128 stands for zero in the data rows.
Here are some points, each followed by its number:
tensor([137, 142, 119, 137, 154, 099, 116, 171, 102, 119, 124, 141, 116, 142, 107, 133, 131, 162, 117, 102, 139, 125, 136]) 0
tensor([110, 129, 101, 133, 141, 125, 142, 145, 128, 089, 128, 149, 133, 186, 115, 112, 139, 140, 112, 107, 139, 099, 102]) 1
tensor([128, 129, 136, 098, 102, 155, 125, 192, 106, 123, 124, 141, 151, 138, 154, 146, 187, 114, 104, 124, 121, 151, 115]) 2
tensor([171, 099, 106, 106, 110, 173, 116, 105, 132, 119, 124, 110, 116, 099, 159, 094, 126, 123, 117, 137, 100, 168, 128]) 3
tensor([137, 151, 132, 124, 093, 103, 120, 097, 154, 123, 137, 141, 129, 125, 115, 168, 109, 132, 147, 124, 126, 138, 154]) 4
tensor([106, 164, 123, 133, 145, 125, 142, 166, 106, 102, 093, 175, 159, 129, 141, 107, 126, 158, 138, 116, 187, 116, 084]) 5
tensor([141, 168, 115, 150, 106, 108, 116, 084, 154, 102, 150, 101, 120, 116, 102, 129, 131, 136, 165, 155, 091, 129, 123]) 6
tensor([158, 186, 136, 133, 123, 081, 112, 127, 172, 102, 132, 132, 168, 121, 115, 125, 122, 145, 134, 120, 117, 142, 132]) 7
tensor([137, 112, 149, 115, 115, 121, 120, 140, 102, 149, 115, 114, 107, 147, 102, 120, 117, 149, 117, 133, 147, 173, 149]) 8
tensor([145, 129, 154, 111, 093, 116, 146, 127, 098, 128, 124, 106, 129, 129, 111, 099, 113, 110, 125, 116, 139, 134, 171]) 9
tensor([193, 116, 136, 111, 115, 138, 112, 179, 098, 141, 102, 123, 137, 129, 128, 133, 161, 101, 108, 102, 117, 151, 136]) 10
tensor([110, 112, 110, 150, 149, 151, 112, 153, 115, 163, 115, 167, 129, 099, 107, 112, 157, 110, 147, 129, 104, 134, 110]) 11
tensor([128, 116, 106, 159, 141, 099, 116, 158, 115, 136, 111, 132, 137, 090, 098, 099, 200, 114, 125, 107, 104, 142, 110]) 12
tensor([202, 116, 115, 133, 110, 116, 133, 136, 189, 115, 193, 110, 111, 129, 107, 133, 091, 114, 108, 185, 130, 129, 136]) 13
tensor([171, 151, 106, 098, 123, 116, 129, 092, 154, 132, 098, 167, 124, 129, 137, 181, 104, 114, 143, 098, 104, 142, 149]) 14
tensor([119, 108, 145, 133, 171, 147, 125, 145, 137, 102, 098, 088, 103, 212, 167, 151, 109, 171, 095, 094, 121, 125, 119]) 15
tensor([106, 121, 154, 120, 136, 129, 094, 175, 089, 154, 111, 132, 137, 112, 137, 160, 104, 127, 147, 150, 139, 134, 163]) 16
tensor([124, 086, 128, 150, 119, 138, 116, 136, 159, 223, 172, 167, 194, 099, 107, 103, 135, 127, 125, 142, 147, 107, 132]) 17
Which two points above are nearest to each new point by angle, seen from the average point of the numbered points? Their numbers follow each, nearest first.
tensor([128, 108, 115, 120, 132, 121, 142, 105, 154, 106, 132, 088, 107, 216, 172, 125, 104, 119, 108, 102, 134, 112, 128]) -> 15 1
tensor([119, 116, 149, 106, 119, 116, 094, 184, 098, 132, 124, 132, 142, 129, 128, 120, 131, 149, 138, 142, 156, 160, 163]) -> 16 8
tensor([119, 138, 167, 154, 141, 134, 112, 123, 150, 119, 102, 158, 124, 099, 098, 099, 096, 158, 121, 102, 104, 090, 097]) -> 5 11
tensor([167, 116, 132, 102, 110, 138, 146, 097, 128, 102, 093, 149, 098, 142, 107, 146, 109, 110, 099, 107, 095, 112, 110]) -> 14 3
tensor([102, 112, 154, 137, 115, 108, 112, 123, 150, 149, 111, 136, 137, 108, 115, 107, 139, 127, 125, 120, 130, 164, 097]) -> 12 11
tensor([163, 134, 175, 124, 115, 116, 107, 136, 089, 110, 176, 119, 129, 125, 133, 103, 117, 145, 147, 124, 147, 138, 123]) -> 9 8
tensor([124, 155, 145, 098, 128, 134, 133, 097, 115, 110, 163, 114, 124, 108, 120, 125, 122, 180, 117, 142, 161, 099, 123]) -> 6 5
tensor([119, 112, 119, 180, 197, 095, 120, 110, 145, 136, 119, 141, 107, 103, 128, 142, 104, 093, 099, 124, 147, 112, 110]) -> 11 12
tensor([137, 116, 162, 128, 132, 095, 107, 149, 145, 110, 137, 141, 111, 138, 137, 125, 113, 149, 130, 120, 178, 125, 154]) -> 0 8
tensor([124, 103, 119, 115, 162, 147, 099, 088, 102, 106, 106, 128, 098, 142, 154, 160, 135, 153, 112, 124, 121, 142, 102]) -> 15 3
tensor([119, 108, 119, 128, 141, 125, 129, 132, 124, 141, 128, 110, 111, 121, 163, 138, 122, 119, 108, 129, 126, 094, 141]) -> 15 16
tensor([119, 129, 136, 120, 123, 099, 112, 097, 141, 115, 111, 123, 120, 116, 089, 120, 152, 193, 147, 107, 134, 125, 128]) -> 6 4
tensor([119, 168, 119, 128, 132, 138, 120, 140, 102, 115, 102, 110, 116, 112, 124, 107, 161, 158, 143, 155, 104, 112, 102]) -> 6 12
tensor([158, 108, 097, 146, 097, 147, 194, 101, 145, 089, 115, 093, 103, 116, 124, 103, 117, 101, 112, 176, 095, 138, 110]) -> 3 13
tensor([128, 108, 106, 124, 128, 134, 125, 132, 163, 097, 154, 093, 116, 164, 141, 164, 126, 110, 117, 102, 139, 103, 154]) -> 15 1
tensor([163, 142, 123, 141, 106, 116, 164, 119, 132, 123, 098, 101, 116, 112, 107, 142, 131, 123, 138, 111, 104, 112, 119]) -> 6 14
tensor([102, 125, 115, 124, 128, 116, 133, 110, 132, 123, 137, 132, 124, 116, 120, 112, 148, 114, 134, 120, 100, 134, 163]) -> 6 12
tensor([115, 094, 136, 150, 132, 095, 138, 114, 132, 141, 119, 136, 103, 129, 176, 129, 104, 119, 125, 107, 134, 138, 149]) -> 15 14
tensor([093, 177, 101, 137, 136, 108, 138, 110, 137, 106, 150, 128, 116, 138, 150, 129, 109, 114, 143, 116, 117, 094, 158]) -> 6 4
tensor([124, 147, 141, 120, 102, 116, 120, 184, 115, 189, 093, 149, 177, 147, 150, 151, 109, 110, 091, 129, 187, 147, 171]) -> 16 2
tensor([110, 108, 106, 111, 145, 121, 125, 132, 106, 163, 098, 132, 151, 129, 124, 160, 126, 119, 099, 142, 134, 155, 106]) -> 16 11
tensor([106, 134, 154, 141, 106, 169, 125, 114, 115, 167, 106, 136, 107, 112, 120, 112, 170, 145, 147, 120, 117, 142, 110]) -> 11 12
tensor([124, 177, 115, 193, 149, 155, 120, 127, 115, 145, 150, 101, 129, 082, 133, 133, 122, 110, 130, 129, 121, 107, 141]) -> 6 11
tensor([128, 177, 097, 124, 149, 142, 120, 110, 128, 110, 102, 097, 111, 151, 146, 129, 131, 136, 104, 116, 152, 107, 106]) -> 15 1
